4.240 -2.173 -4.853 6.122 -2.773 1.281 6.461
-4.559 2.363 -4.738 0.111 -5.983 2.651 -5.566
6.496 -6.183 4.783 -4.475 0.060 3.039 3.481
-2.658 5.958 -1.803 3.236 -6.219 0.494 -5.405
-3.813 -5.389 -5.240 5.392 -3.694 -3.380 -3.853
-5.630 -0.233 2.879 -0.611 0.785 -3.129 -5.539
0.641 3.670 -3.108 -5.378 -1.205 2.146 0.590
2.749 -6.289 -3.737 4.897 -2.637 3.029 3.474
3.735 -5.256 1.764 -6.021 2.763 5.819 4.845
5.691 1.609 2.803 -1.943 2.916 0.231 0.323
|
6.461 4.240 -2.173 -4.853 6.122 -2.773 1.281
-5.566 -4.559 2.363 -4.738 0.111 -5.983 2.651
3.481 6.496 -6.183 4.783 -4.475 0.060 3.039
-5.405 -2.658 5.958 -1.803 3.236 -6.219 0.494
-3.853 -3.813 -5.389 -5.240 5.392 -3.694 -3.380
-5.539 -5.630 -0.233 2.879 -0.611 0.785 -3.129
0.590 0.641 3.670 -3.108 -5.378 -1.205 2.146
3.474 2.749 -6.289 -3.737 4.897 -2.637 3.029
4.845 3.735 -5.256 1.764 -6.021 2.763 5.819
0.323 5.691 1.609 2.803 -1.943 2.916 0.231

0.464 -1.814 -1.173 0.882 1.516 0.764 -0.662 0.063 -0.044 0.281 -0.055 -1.314 2.333 3.908 3.087
-2.421 1.147 -1.992 -1.555 -2.987 6.652 -0.675 -2.161 -0.753 1.193 -0.267 0.590 -3.524 0.825 -2.431
-2.617 3.429 -0.262 -1.943 -2.777 6.960 -0.520 -1.907 -1.449 1.526 -0.351 2.144 -4.193 -1.154 -3.500
|
3.087 0.464 -1.814 -1.173 0.882 1.516 0.764 -0.662 0.063 -0.044 0.281 -0.055 -1.314 2.333 3.908
-2.431 -2.421 1.147 -1.992 -1.555 -2.987 6.652 -0.675 -2.161 -0.753 1.193 -0.267 0.590 -3.524 0.825
-3.500 -2.617 3.429 -0.262 -1.943 -2.777 6.960 -0.520 -1.907 -1.449 1.526 -0.351 2.144 -4.193 -1.154

-2.679 -3.490 4.298 -1.709 5.198 5.371 3.961 -2.975 -1.812 -2.650
-5.115 -5.960 6.258 -3.718 3.343 4.766 6.028 -2.992 -1.481 -4.022
|
-2.650 -2.679 -3.490 4.298 -1.709 5.198 5.371 3.961 -2.975 -1.812
-4.022 -5.115 -5.960 6.258 -3.718 3.343 4.766 6.028 -2.992 -1.481

-7.084 6.272 -1.292
-3.978 2.627 -0.628
4.516 -7.017 0.389
2.656 2.555 -1.087
|
-1.292 -7.084 6.272
-0.628 -3.978 2.627
0.389 4.516 -7.017
-1.087 2.656 2.555

-0.873 2.353 0.595 -5.954 1.196 -1.820 2.273 -6.071 3.265 3.046 -1.891 1.050 0.662 2.616 1.437 -1.211
-0.356 5.025 0.485 -6.780 -1.649 0.320 2.345 -5.595 2.618 2.917 0.701 1.084 -0.219 -1.480 -0.591 -1.218
-0.183 3.036 0.857 -6.346 0.752 -4.190 2.155 -5.512 0.976 2.715 -1.887 1.554 0.806 1.800 -2.882 -0.830
-1.739 3.503 -0.069 -4.853 -1.358 -1.954 0.896 -2.354 2.626 1.570 -2.096 1.421 0.858 2.056 -2.942 -1.212
1.146 2.023 -0.287 -7.225 -0.656 -1.666 2.008 -5.004 5.358 4.525 -1.943 1.033 0.635 2.655 1.428 -1.241
0.019 2.131 -1.022 -6.102 -0.077 -1.167 1.701 -4.119 2.692 4.661 -2.142 1.020 0.620 2.779 1.436 -1.397
|
-1.211 -0.873 2.353 0.595 -5.954 1.196 -1.820 2.273 -6.071 3.265 3.046 -1.891 1.050 0.662 2.616 1.437
-1.218 -0.356 5.025 0.485 -6.780 -1.649 0.320 2.345 -5.595 2.618 2.917 0.701 1.084 -0.219 -1.480 -0.591
-0.830 -0.183 3.036 0.857 -6.346 0.752 -4.190 2.155 -5.512 0.976 2.715 -1.887 1.554 0.806 1.800 -2.882
-1.212 -1.739 3.503 -0.069 -4.853 -1.358 -1.954 0.896 -2.354 2.626 1.570 -2.096 1.421 0.858 2.056 -2.942
-1.241 1.146 2.023 -0.287 -7.225 -0.656 -1.666 2.008 -5.004 5.358 4.525 -1.943 1.033 0.635 2.655 1.428
-1.397 0.019 2.131 -1.022 -6.102 -0.077 -1.167 1.701 -4.119 2.692 4.661 -2.142 1.020 0.620 2.779 1.436

6.876 -0.147 -0.800 -0.571 1.567 0.981 3.248 0.653 2.565 -0.827 7.378 -4.577 0.203 -0.100 0.005
-4.495 1.762 -2.469 0.988 0.966 2.916 -1.762 -3.081 0.179 -0.480 -5.284 0.425 1.620 -3.737 -1.982
-2.031 -1.675 3.271 -3.637 -3.252 -2.957 -4.859 -2.125 -2.790 -2.593 -1.986 -3.408 1.318 -1.718 -1.673
-3.329 -3.394 -0.362 -1.133 -2.199 -5.040 -1.258 0.993 -1.524 0.222 -2.971 2.805 0.132 1.752 0.426
|
0.005 6.876 -0.147 -0.800 -0.571 1.567 0.981 3.248 0.653 2.565 -0.827 7.378 -4.577 0.203 -0.100
-1.982 -4.495 1.762 -2.469 0.988 0.966 2.916 -1.762 -3.081 0.179 -0.480 -5.284 0.425 1.620 -3.737
-1.673 -2.031 -1.675 3.271 -3.637 -3.252 -2.957 -4.859 -2.125 -2.790 -2.593 -1.986 -3.408 1.318 -1.718
0.426 -3.329 -3.394 -0.362 -1.133 -2.199 -5.040 -1.258 0.993 -1.524 0.222 -2.971 2.805 0.132 1.752
